Z: several groups of rows, each row roughly a mix of its group's hidden directions
Z (124 x 10)
[-21 23 22 -10 -29 9 33 -18 -5 19]
[13 -22 3 18 40 -27 -19 5 21 -6]
[40 -27 -27 -15 12 -17 -7 17 15 4]
[-31 -11 20 19 26 -18 -20 -24 7 -21]
[-35 2 12 15 -9 13 12 -40 19 -18]
[-10 36 10 12 -11 -2 8 -19 13 44]
[-37 37 6 5 -9 30 -19 -8 8 0]
[29 -45 -11 -10 18 -25 -16 4 2 7]
[18 27 -13 -20 -1 -11 4 24 -44 4]
[26 25 -21 -14 -1 10 5 39 -18 20]
[26 -9 -12 -7 -25 19 0 18 36 26]
[42 -23 -15 0 17 -11 3 35 -3 13]
[38 -19 -17 -8 -11 16 -5 35 -4 22]
[-27 -3 17 12 9 4 -25 -24 -9 -42]
[3 55 -6 3 -2 6 22 10 -24 3]
[1 6 15 14 24 -29 30 -11 -34 -13]
[-18 -31 26 13 -5 18 -16 -25 7 -29]
[-24 0 8 24 -7 15 -20 -35 0 -34]
[-35 -2 29 15 4 10 -5 -40 8 10]
[1 51 3 4 -35 -5 -3 6 -21 -1]
[25 -33 -2 8 0 27 24 0 26 24]
[28 -14 -1 17 45 -25 -7 5 15 5]
[-26 3 24 20 -14 38 4 -31 -1 1]
[-34 -11 20 44 -16 -5 -2 -18 3 -4]
[-13 19 5 31 -25 -11 24 -23 -8 29]
[-13 39 5 28 -28 24 0 -18 -7 -2]
[-4 21 13 -31 9 -12 33 -22 17 25]
[-11 2 -1 5 20 35 -37 19 12 -24]
[23 -28 -18 0 36 -23 -11 21 9 13]
[-33 29 -7 21 -13 19 11 -25 13 -20]
[33 -15 -16 -8 11 -17 21 32 -7 27]
[-14 28 -3 -36 -24 4 31 19 -9 0]
[-18 16 -12 -28 -44 6 3 -8 -20 -17]
[22 35 -27 -13 -19 -1 8 35 -8 -5]
[-30 18 31 18 -9 2 4 -40 -2 -4]
[-25 -21 23 0 -10 16 -12 -28 20 -31]
[28 -23 -14 -3 31 -29 -18 17 -5 -17]
[4 -33 8 8 29 -29 -31 -7 20 -5]
[-22 31 -1 -5 -43 28 9 -3 10 4]
[-11 23 -7 -15 -50 15 20 16 -5 3]
[-39 26 11 4 5 -15 -14 -5 -26 -29]
[40 -8 -22 17 -8 -15 -1 34 -17 8]
[-7 10 -13 -4 17 -52 14 -23 13 2]
[-39 6 35 -16 16 15 16 -23 1 -1]
[0 30 -40 7 -11 -22 -20 26 0 6]
[10 -17 -2 -42 20 -15 -20 22 3 -25]
[-20 -16 25 4 -33 25 -7 -27 -1 -22]
[23 34 -26 -15 -21 -7 -4 34 3 0]
[6 -50 16 7 2 15 -6 -29 16 8]
[-15 16 10 12 37 -29 -12 3 -28 -21]
[19 -4 -28 -8 8 -39 -19 25 -10 -21]
[-28 29 27 4 6 24 18 9 -21 -21]
[-7 10 29 10 22 6 32 9 -9 38]
[-17 8 26 4 -36 22 22 -27 -7 11]
[10 -14 -2 -8 28 -43 -28 -1 -17 -15]
[-20 -14 40 4 -2 32 14 -28 8 3]
[20 -9 -25 14 16 -39 -17 19 -24 -2]
[-29 16 27 10 -28 15 13 -33 0 7]
[-27 42 -4 20 -7 29 0 -7 12 -18]
[19 -26 -14 -16 7 3 -32 24 -6 -34]
[32 -22 -25 -20 -1 -13 -29 18 4 -19]
[-31 24 31 -9 15 14 25 -18 5 18]
[27 -11 -30 24 -18 -12 -32 6 11 18]
[-6 19 -15 -18 -11 -28 -27 24 -17 -29]
[29 -27 -18 -21 14 -22 -12 26 3 19]
[-22 14 0 10 -19 28 -20 -25 12 -35]
[10 -39 -7 5 -18 -32 -9 -24 -2 25]
[0 31 -24 29 -17 26 -24 -5 -15 -9]
[-35 8 16 25 -12 5 1 -36 10 -23]
[42 -19 -2 -7 4 33 -4 7 -27 -12]
[28 -44 -26 10 -2 -22 -8 -1 9 13]
[-37 32 21 0 -16 18 -16 -19 -6 -14]
[-26 17 27 -13 7 -6 42 -5 -23 1]
[-2 -24 4 17 9 -6 -42 -17 8 -34]
[32 -10 -23 12 24 -22 -35 10 9 -8]
[-13 42 -1 10 -33 15 -12 -14 -5 -24]
[2 6 16 -23 14 -12 21 -17 17 46]
[14 -47 -12 -7 14 -21 16 -15 16 17]
[-28 49 -1 2 -4 -27 -5 -7 0 -14]
[-32 9 13 15 27 -12 -22 -15 -3 -34]
[-22 -13 23 7 -13 35 17 -31 3 21]
[7 11 -15 -19 -44 22 1 31 4 10]
[-21 -36 32 10 19 2 -5 -31 2 -8]
[-3 25 -19 12 -22 45 -4 20 -8 -13]
[42 -14 -18 4 3 -24 16 20 0 27]
[-18 -28 16 20 28 -12 -5 -33 15 -17]
[-47 13 27 12 -21 3 13 -18 -8 -9]
[31 -23 -7 1 14 -10 0 31 -21 32]
[-27 32 11 16 -13 0 25 -29 1 -24]
[8 17 28 0 6 -36 11 -40 -4 9]
[-30 39 1 -19 -34 1 6 -4 1 -16]
[37 12 -19 -8 -14 14 14 31 11 26]
[2 19 -3 -25 -31 22 36 15 -10 16]
[18 23 -20 -17 -9 -3 30 37 -16 13]
[-14 -4 -2 -27 -10 6 -40 -12 4 -38]
[-13 -17 14 0 -21 42 25 -15 -4 23]
[-19 -4 -6 12 14 34 -17 12 2 -45]
[9 -10 -5 -12 4 -10 40 37 -18 23]
[-22 11 9 9 -1 33 -23 -32 -2 -30]
[-42 4 21 5 -7 22 11 -6 -35 -10]
[-44 18 6 14 -9 -1 -12 -31 23 -6]
[14 -27 -13 -14 10 -35 -9 25 14 28]
[-3 -24 2 17 6 9 -44 -18 13 -30]
[-36 5 29 -2 24 10 16 -31 5 15]
[-15 -5 23 -42 13 -8 3 -30 16 17]
[44 -38 -19 5 -15 6 1 11 2 10]
[19 29 -15 -10 -29 21 30 23 4 2]
[-2 19 -22 -9 5 21 -40 0 15 -32]
[-18 26 -1 -21 -12 -27 -34 4 -25 -13]
[-26 -3 2 -26 22 -34 -17 -13 29 4]
[-3 -18 10 -14 -45 32 6 -15 13 13]
[-40 16 28 21 -6 12 4 -26 1 -19]
[24 -43 -22 -4 20 -11 -4 1 25 13]
[24 -46 -20 -19 1 -22 -13 -2 5 -11]
[8 -40 11 5 -6 -5 20 -15 26 34]
[-28 -2 28 11 -16 25 -7 -36 -1 -17]
[-3 -10 -9 -17 -34 33 24 19 -26 -2]
[30 -12 -19 3 -7 11 4 43 28 6]
[-26 44 12 -2 -6 11 32 -18 3 -6]
[30 -18 0 -18 45 23 12 5 -8 5]
[-25 47 -10 -13 -1 -5 -14 13 -2 -28]
[10 29 -7 -24 -8 -32 -35 5 -12 11]
[-18 -23 16 15 19 -14 -14 -38 26 -9]
[1 39 17 9 -4 -3 33 -19 -13 27]
the two rows of each list that fit no group, in list order (the others fit one group, some only roughly)
  * j_448: [5 -45 36 5 18 6 17 -11 -7 10]
  * j_194: [-14 11 12 -23 -4 -8 32 36 -13 26]
  * j_249: [0 13 -23 -15 31 -21 -4 38 -8 -20]
  * j_70: [29 12 -28 18 7 -3 -43 12 -13 0]
  * j_18: [-36 12 23 3 -13 9 31 -24 -18 -12]
  * j_979: [-3 31 -3 -10 -27 22 25 29 10 20]
  * j_479: [-39 -18 25 13 5 3 -17 -19 0 -31]
  * j_292: [27 -44 -8 8 21 -12 1 13 5 27]
  * j_404: [13 -31 18 -21 29 -13 17 1 5 33]
  * j_947: [33 2 -14 -1 19 -20 -13 44 -5 9]
  * j_803: [-28 44 8 2 -6 -11 34 -8 4 7]
  * j_203: [-45 3 25 14 0 10 -26 -21 3 -13]
	j_194; j_70
  * j_407: [-3 45 -11 -1 -23 12 18 32 -11 5]
  * j_957: [-18 3 31 12 -8 21 22 -36 4 -23]
  * j_294: [-41 -1 24 10 -20 1 1 -37 -14 -4]
  * j_201: [24 4 -33 -3 5 -17 27 36 0 16]
  * j_683: [-23 14 25 19 2 -2 37 -29 1 16]
  * j_948: [9 -23 -16 -2 28 -44 -23 9 -7 6]
  * j_845: [-22 -23 13 1 17 -31 -30 -27 -3 -15]
  * j_904: [37 2 -36 -7 7 -10 -14 23 -21 15]
  * j_387: [-5 -24 14 -8 24 8 -45 2 24 -14]
  * j_812: [-29 -41 23 11 -1 18 -2 -25 11 -1]
  * j_119: [22 -51 -4 -18 18 -21 2 4 0 8]
	j_201; j_387
  * j_343: [-19 5 7 21 5 31 -9 -37 16 -27]
  * j_374: [-42 6 25 -5 -15 3 -17 -32 -9 -16]
  * j_719: [12 -8 -41 21 -18 -6 -30 -6 20 -14]
  * j_966: [-15 26 -24 -11 -12 -34 -12 28 -16 -14]
  * j_595: [-35 17 16 12 -16 17 -20 -11 -17 -33]
  * j_125: [-12 44 15 -6 -7 14 16 13 -22 -27]
  * j_490: [21 -23 11 -10 5 -8 44 -22 12 22]
  * j_46: [-18 -3 25 12 -16 45 2 -24 8 -16]
  * j_29: [-20 42 3 4 -18 30 -5 -12 -6 -27]
  * j_120: [36 -38 -15 -12 1 -22 -21 15 -2 5]
  * j_939: [32 13 -11 -10 -10 -1 -20 39 -16 -25]
  * j_273: [-18 -32 12 22 10 -7 14 -33 9 28]
	j_343; j_966
  * j_757: [22 -15 -13 11 41 -33 -14 16 2 4]
  * j_265: [20 -18 -12 21 38 -33 -14 11 6 12]
  * j_464: [30 -21 -28 -3 8 -26 -17 27 -1 18]
  * j_754: [-36 36 8 -16 -14 1 27 -2 4 20]
  * j_284: [12 -24 1 -23 13 -21 34 23 -9 25]
  * j_370: [18 16 -22 10 22 -48 3 12 12 0]
  * j_259: [19 -22 -17 0 32 -8 -36 9 8 -25]
  * j_168: [-41 38 14 6 -6 0 15 -21 10 -12]
  * j_158: [-16 13 27 36 -2 20 9 -34 10 10]
  * j_940: [-35 -16 24 11 4 -5 -18 -32 9 -25]
  * j_324: [-14 43 -10 11 -21 30 -4 3 -6 -23]
	j_370; j_158
